Each row has a name. Each piece below is followed by the name of the row it came from, unless a question asks for something else. Each question is about the rows just above it.

[29 47 33 29 53 47 44 51 53 51 38 52 28 32 40 15 25 99 59 13 34]  dif
[14 32 83 27 27 48 54 29 24 35 35 37 26 24 30 33 57 34 30 26 44]  Pidog
[46 24 39 42 46 51 15 24 96 31 38 26 21 53 22 14 48 67 34 31 26]  vota
[28 27 13 33 33 45 52 52 25 43 54 59 33 50 28 75 53 35 56 32 74]  sika
[40 19 52 69 26 48 12 43 36 34 33 78 38 42 68 97 31 42 32 21 47]  Riru
[22 21 19 31 58 22 52 42 37 64 35 43 96 35 51 33 74 46 50 77 34]  Kor
[32 56 13 45 28 52 74 59 33 33 26 28 43 33 35 75 53 52 27 50 54]  fure
[30 59 54 15 50 35 31 22 52 41 62 33 23 34 46 97 16 34 52 78 21]  Bor
[33 78 55 58 31 50 52 65 69 45 52 57 47 33 20 30 67 45 17 42 98]  pigun
Which row holds these entries in another order? [12 19 21 26 31 32 33 34 36 38 40 42 42 43 47 48 52 68 69 78 97] -> Riru
Count the entries of [29 47 33 29 53 47 44 51 53 51 38 52]: -> 12
How many entries does [28 27 13 33 33 45 52 52 25 43 54 59 33 50 28 75 53 35] have? -> 18
How many entries does [30 59 54 15 50 35] have? -> 6
Put [45 13 35 33 28 50 33 54 28 33 27 53 56 52 74 59 25 43 75 52 32] back in order: which row is it? -> sika
Count the entries of [28 27 13 33 33 45 52 52 25 43 54 59 33 50 28 75]: -> 16

[-92 5 40 43] = karur
[-34 2 4 23] = mapop
[17 -75 5 51] = Rori
[-1 -5 8 -13] = Mor
[-54 6 -5 46] = zur
[-16 15 -13 21] = kina
[-76 6 17 51] = nubub
[5 17 -75 52] = desu
[-43 8 -23 50] = med
[-64 -1 42 10] = ponuz
How many entries does [17 -75] have? -> 2
Put [43 40 5 -92] back in order: which row is it? -> karur
Which row holds these entries in another order? [6 17 51 -76] -> nubub
Put [17 52 5 -75] back in order: which row is it? -> desu
[-75 5 17 51] is which row reordered? -> Rori

[10 -29 -28 10 -23 -20 -53 -22 19 -3 -107 -33 -24 -23 31 0 37 19 -31 25 1 106 -45 72 -41 20] -> namo
[10 106 31 1 -28 72 -29 -23 -22 1 10 -41 20 -23 -33 19 -107 37 25 -53 -45 -31 -20 -24 19 -3] -> Ved
[-51 1 18 1 22 43 0 -23 -15 7 10 -41 3 10 -2 3 -4 17 15 -27 -45 -8 10 -24 6 8] -> luzut
How many entries does [10 -29 -28 10 -23 -20 -53 -22] have? -> 8
Count the entries of [10 106]: -> 2
Put [-3 19 -24 -20 -31 -45 -53 25 37 -107 19 -33 -23 20 -41 10 1 -22 -23 -29 72 -28 1 31 106 10] back in order: which row is it? -> Ved
How many entries does [10 106 31 1 -28 72 -29 -23 -22 1 10 -41 20 -23 -33 19 -107 37 25 -53 -45] have? -> 21
Number of entries in [10 106 31 1 -28 72]: -> 6
[-3 10 106 31 1 -28 72 -29 -23 -22 1 10 -41 20 -23 -33 19 -107 37 25 -53 -45 -31 -20 -24 19] is which row reordered? -> Ved

[-66 89 76 94 -31]  Zeti
[-31 89 -67 94 76]  Zosuf
[-31 89 -67 94 -20]  zusav
Put [76 -67 89 94 -31] back in order: which row is it? -> Zosuf
Number of entries in [-31 89 -67]: -> 3
Which row holds these entries in another order? [-67 94 76 -31 89] -> Zosuf
How many entries does [-31 89 -67] have? -> 3

[5 13 6 69 -2 3 31 10 1 14] : dular
[-6 4 6 23 7 -1 6 -3 6 80] : Rud
[9 5 37 18 8 3 6 5 44 28] : fimo
[4 18 2 16 7 2 28 5 2 101] : lev
[9 5 37 18 8 3 6 5 44 14] : Ruvor
[4 18 2 14 7 2 28 5 2 101] : Bek
How many entries does [9 5 37 18 8 3 6] have? -> 7
Count the entries of [4 18 2 14 7 2 28 5 2]: -> 9
Count the entries of [4 18 2 14 7 2 28 5 2 101]: -> 10
Count the entries of [5 13 6 69 -2 3 31]: -> 7
Number of entries in [4 18 2]: -> 3

[-85 -45 9 89 23 -75 81 66] -> Fuge
[-78 15 1 -27 -16 -90 2 -62] -> Gegag
[23 -86 -75 66 89 -45 9 81] -> zanim
[21 -53 56 -39 89 72 42 15] -> mis
[47 -91 -9 23 -47 -13 53 38] -> peb
[-82 -62 -53 59 25 -62 -32 -87] -> Nug
[-85 -45 9 89 9 46 52 -39] -> kerel
[-54 72 84 -63 -30 44 -45 -37] -> bizul
[-54 72 84 -63 -30 44 -45 13] -> buge
[-78 15 1 -27 -21 -90 2 -62] -> nuzu
Put [66 81 -75 23 89 9 -45 -85] back in order: which row is it? -> Fuge
Number of entries in [23 -86 -75 66 89 -45 9]: -> 7
Number of entries in [-85 -45 9 89 9 46 52 -39]: -> 8
Count the entries of [23 -86 -75 66 89 -45 9 81]: -> 8
Which row holds these entries in another order? [-90 -78 -62 -27 -21 1 2 15] -> nuzu

[96 17 78 71 92] -> Bopi
[0 1 -34 39 -2] -> norul
[-50 -10 -21 34 62] -> tulom
[0 1 -34 39 -41] -> bez
[20 89 36 -59 13] -> fovo
[-50 -10 -21 26 18] -> telu
How many entries does [-50 -10 -21 26 18] have? -> 5
Number of entries in [-50 -10 -21 26]: -> 4
Number of entries in [0 1 -34]: -> 3
Count the entries of [-50 -10]: -> 2

[-21 16 -5 -6 -13 12 -8 12 -12 10 4 -34 17 7 11 6 -23 -15 -4 9 16 -9 -23 7 4 1 -4 -6 10 -25 1 -21 -2 -22 19 -4 25 -8 -2 6 -5 12 -2 -8 8 -17 24 8 6 0 0 -4 -19 6 11 -26 -5 4 1 12] : Pani
[9 -5 -10 -8 10 7 10 12 -12 -4 4 -4 21 11 3 -7 -22 3 -3 7 -7 1 -6 7 6 -2 -19 -15 3 -26 -6 -16 -4 -2 19 -10 -4 8 -7 -9 -2 -7 -9 -2 -99 3 8 14 -1 1 -8 -3 -6 4 -15 1 3 12 -5 19] : Bib
[3 -15 0 2 -22 18 7 12 0 13 -8 -17 2 0 11 4 -5 -1 15 7 -7 -2 -3 -18 -23 -3 -6 -11 15 -2 -10 1 -11 -5 19 -10 -5 15 -1 5 -4 -9 -6 -1 -22 3 -15 -7 9 13 -6 15 -11 -18 11 -11 5 7 4 -3] : los
[-21 16 -5 -6 -13 12 -8 12 -12 10 4 -34 17 7 11 6 -23 -15 -4 9 16 -9 -23 7 4 1 -4 -6 10 -25 1 -21 -2 -22 19 -4 25 -8 -2 6 -5 12 -2 -7 6 -13 23 1 9 1 8 -5 -20 6 10 -7 -6 5 -12 19] : mifil
Number of entries in [9 -5 -10 -8 10 7 10 12 -12 -4 4 -4 21 11 3 -7 -22 3 -3 7 -7 1 -6 7 6 -2 -19 -15 3 -26 -6]: -> 31
Number of entries in [-21 16 -5 -6 -13 12 -8 12 -12 10 4 -34 17 7 11 6 -23 -15 -4 9 16 -9 -23 7 4 1 -4 -6 10 -25 1 -21 -2 -22 19 -4 25 -8 -2 6 -5 12 -2 -8 8 -17 24 8 6 0 0 -4 -19 6 11 -26 -5 4 1 12]: -> 60
Put [-13 12 -8 12 -12 10 4 -34 17 7 11 6 -23 -15 -4 9 16 -9 -23 7 4 1 -4 -6 10 -25 1 -21 -2 -22 19 -4 25 -8 -2 6 -5 12 -2 -7 6 -13 23 1 9 1 8 -5 -20 6 10 -7 -6 5 -12 19 -21 16 -5 -6] back in order: which row is it? -> mifil
How many entries does [9 -5 -10 -8 10 7 10 12 -12 -4 4 -4 21 11 3 -7 -22 3 -3 7 -7 1 -6 7] have? -> 24
How many entries does [9 -5 -10 -8 10 7 10 12 -12 -4 4 -4 21 11 3 -7 -22 3 -3 7 -7 1 -6 7 6 -2 -19 -15 3 -26 -6 -16 -4 -2 19 -10 -4 8 -7 -9 -2 -7 -9 -2 -99 3 8 14 -1 1 -8 -3 -6 4 -15 1 3 12 -5 19] have? -> 60

[-23 1 41 -40 -7 -62 31 -85 -26 36] -> Gipa
[-12 22 15 -20 -9 -12 15 -1 -6 22] -> Gizit
[5 -14 -8 21 -9 12 12 -35 -5 0] -> Kolu
[-23 1 41 -40 -12 -62 31 -85 -26 36] -> nusi
[-62 40 -23 31 1 -12 36 -26 -85 -40] -> Ginan
[5 -14 -8 21 -9 12 6 37 -6 -32] -> vikub
Count the entries of [-23 1 41 -40 -12 -62]: -> 6
[-40 -85 -26 36 -12 1 31 -23 40 -62] is which row reordered? -> Ginan
Which row holds these entries in another order? [-85 -26 36 -23 1 41 -40 -12 -62 31] -> nusi
Number of entries in [-62 40 -23 31 1 -12 36 -26 -85 -40]: -> 10
How many entries does [-23 1 41 -40 -12 -62 31 -85 -26 36] have? -> 10

[-37 70 -58 44 4 117 59 -14 10 69 -32 -64 23 22 -1 -33] : rini
[77 19 -86 -43 -98 -24 -45 44 -5 21 13 -20 -29 81 11 50] : Fep
[-37 -1 -57 59 22 -32 70 69 117 -64 -34 -14 4 10 44 23] : fabi
[59 23 4 -37 69 117 -64 44 -33 -32 -14 -57 70 10 -1 22] : zud
[20 25 -36 -118 -51 39 -17 -14 -95 66 33 55 -5 -26 -51 -11] : Refo
[-64 -57 -37 -33 -32 -14 -1 4 10 22 23 44 59 69 70 117] is which row reordered? -> zud
Which row holds these entries in another order? [-64 -57 -37 -34 -32 -14 -1 4 10 22 23 44 59 69 70 117] -> fabi
How many entries does [-37 -1 -57] have? -> 3
[-32 -57 4 70 -14 23 117 10 -33 -37 22 -1 59 -64 44 69] is which row reordered? -> zud
How many entries does [59 23 4 -37 69 117 -64 44 -33 -32 -14 -57] have? -> 12
Put [50 11 81 -29 -20 13 21 -5 44 -45 -24 -98 -43 -86 19 77] back in order: which row is it? -> Fep
How many entries does [59 23 4 -37 69 117 -64 44 -33 -32 -14 -57 70 10 -1] have? -> 15

[17 -61 59 -11 92 -4] = Ridef
[-25 -23 1 34 20 0] = zatu
[-11 -31 -86 88 -18 5] = kepak
[-31 -41 30 21 -6 -13] = rimuz
[-9 -39 12 42 -2 10] = rilef
[-23 -15 -19 23 6 13] = vepi
[84 -36 -55 41 20 -9] = luvi
[-23 6 13 -16 23 -19] = kezar
[17 -61 -11 -3 59 92] = Fubu
[-17 -34 -11 38 0 17] = vevus
[-11 -25 -19 27 31 30] = lezel
Count the entries of [84 -36 -55 41]: -> 4
Which row holds these entries in another order? [-3 17 -11 -61 92 59] -> Fubu
[13 -23 23 -15 -19 6] is which row reordered? -> vepi

